Some points, each followed by its number:
[-1.08 -0.22 -1.45  0.33 -0.42  0.24  0.38 -0.16 -0.68 -1.15 -0.5   0.09
  0.67 -0.42  0.96] 0
[ 1.24 -0.24 -0.51 -0.91 -0.6  -0.14 -0.45 -0.64  0.03  0.07  0.81 -0.11
  0.25 -1.6  -0.27] 1
[ 0.17 -0.05  0.17  0.53 -1.87 -0.05  0.58 -0.13 -0.28 -0.19 -0.44  0.36
 -0.43  2.42 -0.38] 2
[-0.73  1.09  0.33 -1.61  4.14 -0.1  -0.04 -0.51  0.76  0.1   0.22  0.01
 -1.27  3.86  1.2 ] 3
[ 2.07 -0.32  0.26  0.54 -0.65 -0.09 -0.4   0.65 -0.02  0.05  0.02 -0.16
 -0.2   0.62  0.64] 4
[ 2.01 -0.41 -0.84  1.34 -1.87  0.02 -0.63  0.95 -0.27 -0.74 -0.52 -0.2
  0.84 -1.97 -1.79] 5
[-1.38  0.33  0.38 -0.35 -1.59 -0.29 -0.47  0.51 -0.1  -0.28  1.19 -0.01
 -0.34 -1.38  0.29] 6
[-0.25  0.37  1.32 -1.09  1.12 -0.01  0.18  0.53  0.43 -0.04  0.23 -0.09
 -0.21  3.48  2.35] 7
[-0.9   0.48 -0.46  0.6   0.26 -0.25 -0.98  1.    0.26  0.56  0.74 -0.48
  2.43 -0.01 -0.54] 8
[-2.56  0.5   1.11 -0.5   6.28 -0.64 -0.54  0.8   0.76 -1.2   0.75 -0.27
 -0.56  1.25  1.19] 9
[ 0.57  0.34 -0.29 -0.18 -0.26 -0.29 -0.55 -0.14  0.48  0.47  0.68 -0.23
  0.92 -0.84 -0.69] 10
[-0.83  0.41 -0.66 -0.77  0.82  0.28  1.14 -0.47  0.22  0.2  -0.66  0.13
 -0.87  0.05  0.97] 11
[ 1.36 -0.52 -0.69  1.51 -2.57 -0.41 -0.49  0.26 -0.28 -0.81  0.78 -0.16
 -0.24 -2.2  -1.04] 12
[-0.68  0.31  0.44  0.43 -2.06 -0.19 -0.24  1.05  0.25  0.65  0.22 -0.13
  0.5  -1.17 -0.28] 13
[ 1.72 -0.28 -0.71  2.34 -1.67  0.52 -0.6   0.6  -0.58  0.12 -0.47  0.1
 -0.46 -2.37 -1.01] 14
[ 2.12 -0.3   0.58  0.62 -2.16  0.02  0.36  0.24 -0.46 -0.48 -0.87  0.34
 -0.33  0.26 -0.27] 15
[-1.71  0.32  0.09  0.76  0.14 -0.26 -0.52 -1.53 -0.25 -0.04  0.6  -0.28
  0.42 -1.78 -0.75] 16
[-0.29 -0.53 -0.84 -0.63  0.2   0.69  0.21  0.26 -0.27  0.07 -1.03  0.89
 -0.82  1.68  0.09] 17
[-2.15 -0.59  0.2  -0.17 -0.45  0.49  0.72 -0.12  0.06  0.37 -0.84  0.4
  0.18  2.19  0.26] 18
[-0.39 -0.35  0.46 -1.27  0.27  0.04  0.91 -0.2   0.53  0.64 -0.89  0.18
  0.13  2.96 -0.21] 19
Which five points above are nearest to each new point by angle? Their numbers follow each, nearest first.
[-0.73 -0.61 -0.48  0.13  2.36 -0.29 -0.19 -0.11 -0.01  0.13  0.01 -0.11
 -0.27 -2.01  0.24] 9 16 11 1 0
[ 0.85  0.27  0.01  0.56 -0.62 -0.12 -0.27 -0.74  0.59 -0.8   0.32 -0.2
 -0.59 -1.77  0.05] 12 1 14 5 16
[-4.08 -0.27  0.93 -1.55  1.68 -0.45 -0.41  1.08  0.92 -0.95  0.37 -0.24
 -1.35  1.99  1.31] 9 3 7 18 11
[ 0.23 -0.49 -0.55  1.43  0.14 -0.24 -0.55 -0.06  0.02 -0.46  0.52 -0.14
  1.66 -2.23 -0.67] 5 10 12 14 16
[ 1.87  0.3   1.6  -0.9  -0.56  0.65  1.2  -0.75  0.09 -0.15 -0.72  0.33
  0.19  0.67  0.22] 15 4 19 2 7
[ 1.24 -1.77 -2.09  1.33 -5.03  0.72  0.28 -1.91 -1.07  1.27 -1.3   0.16
  3.16 -3.06 -2.36] 5 12 14 13 1
[ 0.96 -0.2  -0.36  0.08  1.53  0.45  1.13 -0.14  0.24  0.42 -0.54  0.05
 -0.57 -1.37  0.21] 11 1 14 9 3
[-1.63 -0.07  1.22 -1.41  1.54 -0.33 -0.4   0.68 -0.15 -0.61  0.32 -0.37
 -1.28 -0.04  1.54] 9 3 7 11 6
[ 1.11 -0.49 -1.6   1.95 -1.51 -0.32 -0.59 -0.4  -0.69  0.86 -0.14 -0.31
  0.61 -2.62 -0.63] 14 12 5 1 10
